data =
[[149, 134, 125, 132, 136, 129, 117, 124, 126],
 [109, 126, 130, 124, 124, 127, 133, 131, 125],
 [145, 134, 127, 132, 139, 129, 117, 127, 123],
 [129, 134, 129, 132, 144, 129, 117, 131, 113],
 [129, 134, 129, 132, 144, 129, 116, 131, 113],
 [129, 134, 129, 132, 144, 129, 117, 131, 113],
 [129, 134, 129, 132, 144, 129, 117, 131, 112],
 [119, 134, 129, 131, 142, 129, 117, 132, 111],
 [148, 134, 125, 132, 137, 129, 117, 125, 126],
 [126, 125, 129, 127, 112, 129, 139, 131, 142],
 [129, 126, 129, 129, 112, 129, 139, 128, 144],
 [129, 134, 129, 132, 144, 129, 117, 131, 112],
 [110, 126, 130, 123, 122, 127, 134, 131, 128]]
Indices start at 1.
row 1 col 1: 149
row 7 col 4: 132
row 8 col 2: 134
row 10 col 8: 131
row 7 col 1: 129
row 5 col 5: 144
row 12 col 9: 112
row 13 col 8: 131
row 8 col 5: 142
row 3 col 4: 132
row 2 col 3: 130
row 13 col 1: 110
row 3 col 2: 134
row 4 col 3: 129
row 9 col 6: 129
row 1 col 4: 132
row 6 col 2: 134
row 9 col 5: 137
row 10 col 4: 127
row 3 col 5: 139
row 6 col 4: 132
row 6 col 7: 117
row 9 col 7: 117
row 6 col 5: 144
row 9 col 1: 148
row 6 col 6: 129
row 3 col 9: 123
row 10 col 5: 112
row 13 col 7: 134
row 10 col 9: 142
row 5 col 7: 116

m =
135,132,128,133,131,127,130,127,118,130,133,134
133,120,120,130,131,120,110,143,143,127,120,136
125,122,143,147,118,109,131,150,120,115,129,142
138,136,126,128,138,136,124,126,139,139,127,135
128,136,123,120,129,145,138,109,123,141,138,121
Indices start at 1.
(1, 1)	135
(4, 1)	138
(2, 5)	131
(4, 9)	139
(3, 9)	120
(4, 4)	128
(1, 12)	134
(5, 2)	136
(3, 1)	125
(2, 2)	120
(2, 9)	143
(1, 3)	128
(2, 1)	133
(5, 6)	145
(4, 6)	136
(1, 5)	131
(1, 11)	133
(1, 6)	127
(3, 8)	150

arr =
[[129 125 121 129 122 131]
 [128 130 125 133 128 129]
 [131 131 129 129 123 129]
 [131 131 108 129 122 127]
 [127 125 132 124 154 127]]
Indices start at 1.
row 1 col 1 = 129
row 1 col 4 = 129
row 3 col 1 = 131
row 2 col 6 = 129
row 5 col 6 = 127
row 2 col 1 = 128
row 3 col 4 = 129
row 5 col 2 = 125
row 3 col 3 = 129
row 4 col 4 = 129
row 1 col 5 = 122

x =
120  147  143  122  109  123
122  123  127  106  140  141
113  123  136  149  150  122
139  117  117  108  143  139
150  116  142  133  123  139
124  135  127  139  121  148
128  117  127  142  109  121
118  112  118  137  110  110
109  147  129  147  136  139
123  114  108  119  115  124
145  136  122  141  116  115
128  143  139  139  132  136
131  150  131  109  135  123
123  116  111  126  107  132
139  116  142  123  139  150
Rows and columns are counted from 1.
row 1 col 1 -> 120
row 7 col 6 -> 121
row 11 col 5 -> 116
row 14 col 6 -> 132
row 8 col 4 -> 137
row 9 col 4 -> 147
row 11 col 3 -> 122
row 5 col 6 -> 139
row 1 col 5 -> 109
row 5 col 2 -> 116
row 6 col 2 -> 135
row 13 col 3 -> 131
row 15 col 3 -> 142
row 15 col 4 -> 123
row 14 col 5 -> 107
row 6 col 5 -> 121
row 13 col 4 -> 109
row 7 col 4 -> 142
row 9 col 6 -> 139
row 12 col 5 -> 132
row 5 col 1 -> 150
row 4 col 4 -> 108
row 9 col 5 -> 136
row 14 col 1 -> 123
row 6 col 6 -> 148
row 11 col 2 -> 136
row 3 col 1 -> 113
row 10 col 6 -> 124

X =
array([[146, 115, 122, 135, 143, 149, 130, 140, 130],
       [148, 118, 123, 133, 150, 143, 128, 139, 128],
       [109, 140, 122, 135, 101, 135, 126, 120, 130],
       [122, 100, 130, 133, 119, 134, 147, 131, 138]])
Rows and columns are counted from 1.
(1, 1) => 146
(4, 9) => 138
(4, 2) => 100
(3, 4) => 135
(3, 7) => 126
(1, 5) => 143
(2, 8) => 139
(3, 5) => 101
(3, 9) => 130
(1, 7) => 130
(1, 3) => 122
(4, 3) => 130
(4, 7) => 147
(2, 9) => 128
(3, 8) => 120
(2, 3) => 123
(4, 4) => 133

W =
[[129 121 130 125 127 125 143 130 130 128 124 124 131 125 123]
 [128 128 122 132 129 131 125 122 128 134 127 127 130 124 126]
 [131 131 128 132 135 126 126 127 116 122 133 132 129 135 134]
 [123 128 127 118 126 129 116 135 130 126 125 128 114 128 119]
 [131 131 128 132 135 126 126 127 116 122 133 132 129 135 134]
 [127 140 139 134 118 132 123 131 143 125 138 133 135 131 149]
 [132 133 129 133 136 126 124 127 115 121 135 134 130 137 137]
 [123 128 122 122 127 131 113 128 130 132 124 127 117 124 118]
 [131 136 129 136 132 129 122 125 121 124 136 134 133 135 141]
 [130 117 135 121 127 121 153 136 130 124 123 122 131 127 122]
 [129 132 128 132 130 128 125 126 124 126 132 131 130 131 134]
 [129 121 123 131 128 129 138 122 130 136 123 123 134 121 122]
 [129 124 124 130 128 129 134 123 130 134 125 125 132 123 124]
 [129 120 134 122 127 122 147 135 129 124 125 123 130 128 123]]
Indices start at 1.
(1, 1)	129
(14, 1)	129
(8, 14)	124
(14, 7)	147
(2, 6)	131
(13, 9)	130
(11, 4)	132
(6, 7)	123
(8, 9)	130
(5, 12)	132
(5, 2)	131
(10, 12)	122
(10, 4)	121
(6, 2)	140
(13, 2)	124
(13, 11)	125
(4, 2)	128
(3, 4)	132
(12, 11)	123
(12, 1)	129
(9, 4)	136
(14, 5)	127
(14, 12)	123
(1, 12)	124
(9, 10)	124
(2, 15)	126
(10, 2)	117
(14, 14)	128
(3, 3)	128
(2, 3)	122
(13, 3)	124
(10, 7)	153
(12, 14)	121
(12, 5)	128
(8, 11)	124
(9, 15)	141

grid =
135  116  119  119  118  122  125  111  117  127  129  119  129
118  140  143  139  125  129  129  134  138  131  131  131  118
139  128  126  126  123  120  126  127  126  122  122  117  105
124  129  130  125  134  125  125  130  136  123  126  131  123
119  122  121  122  129  132  130  136  131  138  135  138  127
130  143  142  136  131  133  122  121  112  118  112  121  115
Rows and columns are counted from 1.
row 1 col 1 -> 135
row 4 col 5 -> 134
row 1 col 9 -> 117
row 4 col 1 -> 124
row 6 col 4 -> 136
row 3 col 3 -> 126
row 3 col 7 -> 126
row 1 col 6 -> 122
row 6 col 8 -> 121
row 1 col 7 -> 125
row 1 col 5 -> 118
row 4 col 12 -> 131
row 3 col 12 -> 117
row 6 col 3 -> 142
row 4 col 7 -> 125
row 2 col 6 -> 129
row 6 col 13 -> 115
row 1 col 3 -> 119
row 3 col 4 -> 126
row 2 col 12 -> 131

B = [[127, 137, 117, 137, 130, 121, 145], [126, 136, 136, 139, 119, 153, 123], [121, 139, 134, 121, 134, 138, 118], [113, 117, 128, 124, 137, 122, 124], [125, 128, 129, 131, 130, 123, 126], [123, 120, 128, 124, 142, 118, 123], [124, 126, 135, 109, 129, 135, 112], [121, 128, 128, 141, 135, 126, 128], [128, 127, 128, 127, 129, 129, 130], [126, 137, 124, 130, 142, 115, 137]]
Indices start at 1.
(1, 1) => 127
(6, 4) => 124
(4, 5) => 137
(6, 1) => 123
(7, 4) => 109
(10, 1) => 126
(6, 5) => 142
(1, 4) => 137
(7, 3) => 135
(5, 5) => 130
(8, 2) => 128
(1, 3) => 117
(9, 1) => 128
(10, 7) => 137
(9, 7) => 130
(2, 1) => 126
(3, 3) => 134
(2, 7) => 123
(2, 3) => 136
(7, 6) => 135
(10, 5) => 142
(9, 4) => 127
(10, 4) => 130
(9, 6) => 129
(2, 4) => 139
(3, 2) => 139
(6, 7) => 123
(3, 5) => 134
(9, 5) => 129
(5, 7) => 126
(4, 6) => 122
(2, 5) => 119
